Each named turn below is shown by a few rows before and after it. Which turns, in which order, take the first row of each later pair to the second? The first pair is answered.
turn A:
[  5  -9 -11   7 -15   3 -13   9   6   2   9   6   6  -1  -6]  ->  [  2  -6   2  -7 -14   7   0  14   5  10   2  -9   5   9  -7]
[-12   8  16  -1  15  12   0 -20   2 -17 -17 -31  15   2   5]  ->  [ -6   3   3  25  13  12 -10 -19  -4 -30  -5 -14  22 -15  -3]
[-10   1  -6 -14   1 -12  -2 -28   6   5  -5 -20   4  -3 -16]  ->  [  3 -10 -18  12  -5  -5  -8 -13 -13  -4  17   3   7 -24 -17]
turn Y:
[ 19  37  18  -7  -6   9 -11  17  -7   8   6 -14   7  21   2]  ->  [  8   5  21   0   3  31  -2  15 -10  -2   2 -30  25  15   5]
[  1 -17 -13  -5 -17  21   6  13 -10   0  13 -17  18   0 -10]  ->  [ -7 -10  -7  24  -3   4  13  -5  16 -17  -5  10  21 -13  13]
[  5  16 -10  32   2   3 -25 -51   0 -35   1  -6  10  -3  -8]  ->  [ 16  34 -17  12 -11  -8 -31 -45 -11 -20  18  -5  -2   8 -25]
[-10   0 -12  10  -3   8 -11 -13 -11 -14  21  -4  11  -1 -11]  ->  [ -6   7 -14  14  -4   1  -8 -15  -3 -18  18  10  10   0  -8]
turn G:
[-21 -24 -32  -9   7  -4  -8 -40  -7  -1  10  -7 -11  -8 -34]  ->  [ -9   1  -7  26  17 -23   6 -19  24 -17   2  43 -15 -23  12]
[ -7 -21 -19   5  -9  -5  -4 -16 -18 -15   7  -5   7 -14 -20]  ->  [  1 -14   1  25 -12 -11   2  -6  -1 -18   2  17   7 -22   0]
[ -2  -6   8  -9   3   2  21  30   5  21 -11   4 -10   1  16]  ->  [  3   6  16 -11   0   9  16  31  -3  23  -8  -7  -8  13  11]
[ 19  -1  11  -9   4   0  19 -21   2  25   4 -43  26  15  -7]  ->  [ -6 -26  -3  -9   3 -19  36 -33   9  29  -6 -15  16  -5  -4]
Then:
(2 to 3 turns a pair)
[ -7 -32   3  -6 -13  19  16  21 -19   9  12  -1   1  -7  -1]  ->  [ 13  -3  11   3 -12   2  10  30  -1  15  10  22 -14  -4   8]
G, Y, Y
[ -8  23  31  23  24  29 -11  -4  23  -5 -17 -16  35  27  29]  ->  [-27   4 -12 -40   4  14 -23 -21  -2  23  -2 -41   7  38 -24]
Y, G
[ -4 -25   5   7   7  -1  19 -20  18 -17 -12  18  10  -7   9]  ->  [ -3 -22  21 -13   6  10  30   1  15  -1 -12   2   4   4  16]
A, A
[ -2  -2   8   8  22   5  10  -3  14  -3 -20   3   2   3  24]  ->  [ -7   6  -1  -4  17  -7   5 -23  19  -3 -21  -9  -9   4  11]
G, G, Y
[  2  27 -14   8 -12 -13 -17 -26   8  11 -14   7 -13  -4 -14]  ->  [-10  -8 -20  -6 -16  -5  -2  -1   1  28  -9  16 -19 -21 -19]
Y, G, Y
[ 19 -13  13   1  -6  30 -12  36 -10   1  27  11  15  26   3]  ->  [-22 -17  18 -39  13   7  17  15  20  21 -10  20  -4  24   9]
G, G, A
[ 31  22  -4  13  -6   4  -8  10   0  -9  34 -14   1  16  24]  ->  [ 26   8  -1  29   2  10   3   1   4 -23  24 -12  19  11  36]
Y, Y
[-14 -11  -5  -5   8   4 -20 -45   9 -22 -11 -32  18   5 -15]  ->  [ 16 -12   0  48  -3  15 -11   4 -10 -35  10   8  24 -16   8]
A, G, G
[ -5  -9   2 -16  -7 -20  22  18  11  20  -7  32 -31  -9   7]  ->  [-27 -45  -8 -16   3   9  29   4   4   8 -16   3  -4 -16  -6]
A, Y, Y
[ 15  13 -10  14 -13 -15 -12   2  -2  12  23  24 -27 -15  -9]  ->  [ 20  27   4  -6 -12  -5 -12  18 -10  25  19  -8 -21   8 -12]
G, A
[  7   4  -6  18   2   0 -11 -10  -6 -21  -1  -8  11  -1   1]  ->  [ -1 -11 -14  19   1  -6  -5 -19   2 -18  -1   5   9  -8   2]
G, G
[ 24  31  17  -7 -19 -16 -16  32   5  22   4  15 -21  22   3]  ->  [-21 -54  -3  -7  -8  19  19  30  -8  24  -6  10  -4  -5   3]
Y, G
[ -8  -1 -24  -7 -13 -25  -9 -12   3   7  -4  14 -27 -13 -13]  ->  [ -2  -1  -2 -30 -11 -10   6  16  -6  25  -2   5 -30  -6  -9]
A, A
[ 38  33 -23  20 -16 -24 -26 -12 -10  -2  21  37  -6  -8  -1]  ->  [ 18  11  -5 -45  -5  16  -5   5 -30  30  13 -36   2  20 -20]
Y, A
[ -5 -28  -6 -50 -16  14  18  24 -21  38  19  -5 -25  10 -10]  ->  [ 10 -14  27  -4  14  48   1   9 -16  -3   6 -43  29  17  12]
Y, G, G
[-27 -19 -16   8  11   8 -13 -37  -8 -26  -6 -21   7  -5 -20]  ->  [  4  21  18  39  16   1 -22 -14   7 -32  -3 -11  18   3   8]
G, G
[ 30  -6  12  42 -13 -19  25  36  -4 -16  19  23   9 -11  31]  ->  [ 21 -39  -5   5 -29  11  17  44 -37  -2  36 -16  14  -6  -4]
Y, Y, G
[  7  28 -13 -24 -12  -2 -14 -11   1  -1   7  -5  -3  12  -9]  ->  [ -9   2 -11  -2  -6  -6  20   1  18  -3  -7  35   2 -11  14]
G, Y, G
[ 22  35   0  17  -9 -12 -28   0 -18  -2  16 -13  -7  13 -17]  ->  [ -1  -8 -28  -3 -23 -19  -5   5 -24  21  19   9 -17 -11 -30]
G, G, Y
[  8 -26   2  38  -7   6   5  17  -8  -6  11  38   9 -20  15]  ->  [ 16  15  35 -19   5  19  -3  12  -7  17  -6 -30  14  34   2]
G, A
[ 29   9  32   6   0  21   9  58 -13  12  13 -12  14  15  15]  ->  [  0 -27   8 -10   9  37   6  25 -27   8   7 -40  29  11 -15]
Y, G
[-11 -22   8 -27   5   4  34  28   5  24  -6  11  -8  -8  14]  ->  [-11 -12 -34  -7  -8 -26  -7 -15   6   0   7  29 -20 -25  -7]
A, Y, A
[  9  35  35 -15   9 -11  29  16  15  16   0   4 -24  13  -1]  ->  [ 18  47   7  -2   7 -16  -8 -28   8 -12   8 -15 -15  17 -24]
A, G
[  3   7   2 -10   4  -9   6  -8   1  10  -7  -6 -12  12   7]  ->  [ -2 -19 -11   3  -3   6   2 -10  -8  -2   2  -9  -1   5   0]
A, Y, Y
[-26 -21 -15 -27  -1 -12   3 -34   0   7 -27 -20  10  17 -20]  ->  [ 27  10 -16  15 -29 -25 -24  12  -9  -1  14  31 -10   8 -11]
A, G, Y
[-12 -10 -12  -2   3   8  -6 -28  -3 -10 -10 -22  13   3 -12]  ->  [  4  17  14  24   8   2 -12 -15  10 -14 -11  -8  13   7  13]
G, G
[  6  39  18  -1   4 -18   3   4  13  -5 -15   2  -3   9  12]  ->  [ -5  20  22   9  11  -8  11  -1  11 -14 -24   3  11   3  20]
Y, Y, Y
[  6 -26  -8   3  -6  26   9  38 -26  14  16   1   9 -10  -5]  ->  [  5  18  32  -3  10  -9  21  30  19  19 -14  17  -4   9  28]
Y, A, Y
[-21 -22 -13  13  20   8  -9 -16  -4  -9   0  -2  12 -15 -24]  ->  [  9  27   3  22  18 -11 -27 -17   8 -13   0   6   6  -2 -13]
Y, G
[ -4 -16 -24 -46  -8  -6  31  52 -27  38   5   3 -11   7  -4]  ->  [ 12   1  27  20  20  10  34  48   2  -5 -11   5  27   5  47]
Y, G
[ 20  -4  -3  41 -12  23  -5  45 -20  -2  21   5  12  -6   9]  ->  [ 22  32 -10  37 -17 -25 -16  19   5  -1  15  34 -18  -4   4]
G, Y, Y
[-17 -29  -8  -6 -16  20  13  -7 -24 -25   8   3   5  -6 -13]  ->  [ -4   1  34 -16  -6  23  25  23  -9  -6  -3  -1   4  21  13]
G, A, G
[13 16 11 22 -3  3  7 12  5 -6 -5 10  3  6 28]  ->  [  1  -8 -15 -16 -15   6  -1  14 -21  17   9 -14 -10  14 -12]
Y, G
[ -9   9  -8  -6   5 -11 -15 -27  -1 -10 -11 -32   9   8 -23]  ->  [  8  -5 -25   6 -18 -18  -9   6  -9   4  20   8  -8 -14 -19]
G, Y, A
[-17 -37 -30  28  -1  21 -18 -12  -5 -43   5  10   7 -24  -1]  ->  [ 13 -10 -11  33   0  32 -32  -2 -20 -49  14 -13  17  -5  -2]
G, G
[ -1  -5  -7 -33   5  11  -5 -19   1   8  -4 -34 -13   1 -20]  ->  [ 21  34   8 -13  -2 -20  -6 -14  17   9  -6   1 -31  -3   7]
Y, G, Y
[ 10 -16   1  -3 -11  31  -5  21 -25  -4  21 -17   8   4 -10]  ->  [ -5  -8  28   9   9  19  19  14   3  -7 -10 -10  16   2  22]
Y, A
[  5  23 -36  -1  -5 -25 -26 -46  -4 -11   5   3 -18   4 -22]  ->  [ -2  19 -24  13   2 -26 -24 -55   5 -20  -6   5  -8  -2 -13]
Y, Y, Y
[  5   9 -30   2 -14 -21 -29 -30 -14 -12   8   0 -14  -4 -29]  ->  [-13 -40 -28  11  -8   9  -1 -21 -21 -22   4  -7   7 -18 -17]
G, Y, Y
[-10 -11   1 -10  -7  18  35  30  -6  22  -8  -3  14   5  12]  ->  [ -3  -1  -4 -24  -7  12  31  30  -9  29   1  -1   9  10  12]
Y, Y, Y
[-18   3  18 -47  -2 -16  24  -8  20  27  -8 -23 -13  19  -9]  ->  [  1  16  48 -18  12  -3  21  10  20   9  -8 -29  11  28  17]
Y, G, G
